0: 580,526,520,451,531,510,493,447,499,430,376
1: 415,374,480,494,450,603,444,442,420,454,401
2: 563,582,435,526,510,499,536,447,508,679,628
3: 440,416,495,546,508,393,531,429,495,530,605
4: 628,655,675,697,727,722,576,639,575,534,558
5: 457,503,440,515,625,397,670,612,763,774,463
6: 442,384,449,453,448,405,514,624,440,586,556
7: 259,43,508,388,252,298,856,151,699,381,601
8: 302,289,309,171,493,293,440,311,483,641,552
9: 956,606,272,399,427,308,472,136,465,142,496
10: 572,503,390,581,540,590,691,478,561,565,663
11: 565,491,554,432,577,629,434,703,457,716,561
12: 460,545,429,539,518,550,438,470,513,462,449
13: 530,404,494,480,416,540,507,413,563,413,520
14: 364,328,351,434,403,403,465,548,434,614,520
15: 577,571,514,528,389,597,376,470,460,536,470
16: 539,564,348,515,449,554,412,434,453,658,422
17: 487,361,379,464,516,538,594,507,535,599,508
18: 439,460,477,467,489,484,439,488,475,565,551
19: 787,657,623,543,589,504,543,694,646,487,613
20: 440,532,418,543,479,495,563,593,658,466,520
21: 342,427,427,379,389,477,343,497,515,611,522
22: 465,613,523,529,699,706,575,651,735,696,457
23: 575,511,606,540,544,538,457,514,443,420,418
24: 339,637,488,402,408,323,451,412,737,586,482
25: 454,444,480,493,457,389,437,403,395,406,438
26: 476,548,683,545,460,481,504,510,593,468,568
27: 144,330,399,426,309,422,379,470,134,413,573
28: 443,363,373,489,556,570,675,571,605,686,545
29: 526,531,557,505,496,528,567,551,645,604,507
30: 539,574,579,527,524,641,469,422,466,404,383
31: 431,297,477,435,437,399,634,537,407,523,820
32: 654,743,648,614,517,354,385,410,377,393,390
33: 489,855,635,497,391,205,446,872,704,568,347
34: 418,580,885,727,781,573,629,581,405,738,774
35: 572,505,526,561,504,467,465,401,490,454,434
36: 273,435,395,269,197,450,475,350,232,222,417
37: 404,443,427,429,368,463,448,351,489,373,356
38: 647,575,433,590,521,470,485,452,497,681,605
39: 431,581,589,573,520,472,467,496,359,561,443
40: 562,473,524,571,449,395,370,470,436,429,388
41: 330,616,551,420,457,349,378,399,454,438,449
42: 634,593,419,602,748,789,708,811,757,716,297
43: 636,753,626,629,579,521,505,476,454,493,488
44: 375,431,472,430,515,390,464,545,601,539,519
45: 670,586,464,663,569,598,537,629,456,625,521
46: 404,725,529,618,736,580,756,697,736,589,593
47: 376,380,383,362,297,316,314,452,542,334,478
48: 494,524,482,506,562,634,713,586,484,535,566
49: 509,479,498,480,484,504,519,485,509,533,559
50: 351,443,446,585,485,473,487,720,482,484,461
51: 506,390,484,308,393,528,315,387,601,434,421
52: 569,661,558,512,419,606,698,552,603,647,485
53: 487,479,554,496,485,471,518,456,482,426,473
54: 326,388,385,536,518,408,358,347,418,405,355
55: 543,475,692,583,568,693,687,510,414,550,587
56: 407,542,552,673,447,604,525,705,600,748,750
57: 483,412,455,494,409,355,354,583,487,516,436
58: 478,560,349,331,497,416,340,347,456,429,531
59: 390,502,449,410,369,531,526,472,345,392,517
60: 863,835,366,332,510,511,538,672,642,466,570
61: 450,504,446,488,458,498,500,541,490,473,510
62: 608,536,691,698,592,603,598,600,462,487,605
63: 426,487,535,531,542,535,460,514,552,396,390
64: 469,440,496,421,421,326,424,391,408,251,332
65: 467,347,439,314,350,354,338,353,317,409,393
66: 407,506,511,535,639,593,648,586,557,581,579
67: 464,514,472,480,511,539,541,552,475,465,533

470,551,749,587,693,636,645,551,385,615,667 -> 55 62 34
359,225,110,170,507,543,456,735,449,379,475 -> 14 6 17
659,482,496,641,519,640,486,661,462,475,444 -> 45 23 62
550,432,582,527,539,408,289,610,310,361,313 -> 40 23 57
387,420,422,408,447,501,463,490,462,546,562 -> 18 21 61
627,644,682,658,682,709,571,586,547,551,467 -> 4 62 43
445,402,439,480,433,422,488,630,422,592,553 -> 6 14 18
483,431,533,426,325,338,412,399,434,255,272 -> 64 37 25
483,652,430,570,600,560,599,648,731,473,605 -> 20 46 66
528,387,448,490,407,472,508,442,594,382,524 -> 13 53 49
552,697,590,594,570,506,533,531,522,565,532 -> 43 29 26
573,623,407,454,440,659,757,523,705,675,510 -> 52 29 10
538,674,905,416,553,713,808,478,481,483,536 -> 55 52 62
783,572,656,644,999,751,659,685,653,453,586 -> 4 19 62
361,254,316,319,364,431,524,601,558,567,607 -> 14 6 21
517,306,373,217,483,512,294,375,505,434,447 -> 51 58 65
357,197,222,312,561,351,567,494,419,365,437 -> 14 8 54
568,641,805,495,578,667,726,461,470,495,543 -> 55 62 43
476,506,460,474,454,491,475,511,474,468,460 -> 61 67 53
460,540,547,394,424,449,416,499,386,204,424 -> 64 25 59
454,592,593,703,497,634,562,736,601,802,796 -> 56 66 11
394,475,477,507,521,461,464,479,500,628,574 -> 18 3 49
443,364,376,387,382,393,402,353,488,396,372 -> 37 65 25
483,545,581,589,483,527,609,635,604,616,583 -> 29 66 52
654,555,622,699,568,582,606,655,612,524,670 -> 62 19 4
311,301,596,419,484,733,356,344,460,414,264 -> 1 37 51
420,484,434,437,339,515,461,355,535,384,354 -> 37 13 1
371,525,487,584,404,396,404,367,871,714,676 -> 24 44 29
752,744,710,583,173,302,209,361,592,447,160 -> 32 40 15
371,350,591,501,380,289,453,251,302,76,369 -> 64 25 37
741,606,740,687,694,727,647,502,569,570,587 -> 4 62 55
495,518,504,560,585,561,549,587,486,520,495 -> 67 49 61
400,272,506,417,410,399,764,554,365,558,999 -> 31 6 3
528,610,568,604,573,474,535,565,582,592,583 -> 29 26 2
456,440,453,394,431,388,347,507,669,536,517 -> 44 21 57
438,365,337,227,294,531,450,556,344,375,567 -> 59 65 14
509,392,318,198,325,571,475,567,346,371,534 -> 59 65 61
795,549,305,422,435,356,472,224,450,263,463 -> 9 58 64
446,506,556,568,654,648,576,561,568,577,500 -> 66 48 29
434,607,380,378,365,438,583,570,520,452,471 -> 61 67 20
356,409,405,497,391,391,266,435,418,388,299 -> 54 37 25
388,596,604,435,450,268,372,319,309,386,424 -> 41 25 64
617,676,568,565,731,348,403,407,410,234,262 -> 32 0 23
677,712,604,609,593,577,471,443,457,449,420 -> 43 30 23
557,482,511,567,500,371,482,320,518,507,451 -> 35 53 25
500,569,613,534,547,573,544,590,580,551,500 -> 29 26 66
609,471,497,640,539,683,552,693,509,552,535 -> 45 48 62
627,701,574,557,543,401,510,540,563,508,461 -> 43 35 29
389,521,304,389,415,424,376,493,568,574,519 -> 21 44 18
511,443,451,550,431,397,297,668,544,527,463 -> 57 50 40
506,518,415,407,411,424,523,541,503,468,497 -> 61 67 49
443,510,529,422,580,652,436,660,460,727,597 -> 11 18 66
311,202,140,246,537,590,462,690,476,457,519 -> 14 17 6
641,471,497,441,411,521,527,585,519,427,342 -> 0 23 53
473,566,555,384,601,710,415,695,432,832,630 -> 11 56 66
392,181,556,456,357,385,700,240,602,345,554 -> 7 13 3
402,467,413,387,332,274,294,517,748,431,529 -> 47 24 44
512,431,383,312,382,558,628,364,370,495,433 -> 59 37 1
543,562,278,490,446,631,406,465,501,775,471 -> 16 2 38
622,523,579,631,511,331,474,237,477,485,394 -> 35 40 32
448,593,645,490,699,583,577,687,779,799,620 -> 22 46 5
579,622,414,549,520,641,462,461,443,622,421 -> 16 15 12
351,492,228,234,282,500,472,390,387,232,326 -> 36 37 59
486,624,575,236,829,398,634,311,578,635,275 -> 0 29 5
672,614,693,508,468,548,425,549,495,500,410 -> 23 15 43
408,557,566,678,507,658,501,697,566,746,739 -> 56 66 11
456,428,458,434,442,413,404,397,396,434,425 -> 25 37 40
613,620,650,759,846,587,593,553,589,472,664 -> 4 62 43
325,355,616,365,244,260,644,448,374,529,649 -> 31 6 3
571,437,500,313,403,506,251,344,560,388,386 -> 51 37 58
481,300,478,352,211,205,545,387,287,499,588 -> 65 14 25
457,848,538,461,413,623,706,600,573,562,564 -> 52 48 29
587,522,556,600,510,365,478,317,470,492,434 -> 35 40 53
568,500,518,428,456,468,428,406,501,378,328 -> 0 35 40
383,743,732,717,673,670,709,650,670,681,678 -> 46 4 34
419,457,427,467,407,399,431,415,368,382,425 -> 25 37 64
849,551,446,779,543,725,594,711,545,723,590 -> 45 4 62
639,654,754,728,711,697,682,703,686,658,670 -> 4 62 46
374,460,510,575,619,593,662,607,560,592,667 -> 66 48 28
638,542,503,417,515,484,464,368,459,411,327 -> 0 35 30
372,354,338,259,320,255,178,438,660,441,430 -> 47 51 21
476,637,643,628,673,705,618,638,535,536,567 -> 4 62 66
357,335,318,217,450,316,419,343,481,576,529 -> 8 14 21
209,382,451,474,350,474,404,514,142,435,553 -> 27 59 14
301,468,547,588,384,499,553,687,542,584,473 -> 50 20 61
494,444,405,451,429,448,446,450,427,436,430 -> 25 61 37
429,412,421,482,481,438,395,393,405,676,494 -> 18 21 14
579,526,507,468,554,613,556,575,611,579,582 -> 29 49 48
617,645,684,689,684,692,625,645,685,692,715 -> 4 62 46
623,623,676,650,671,728,659,643,660,706,691 -> 4 22 62
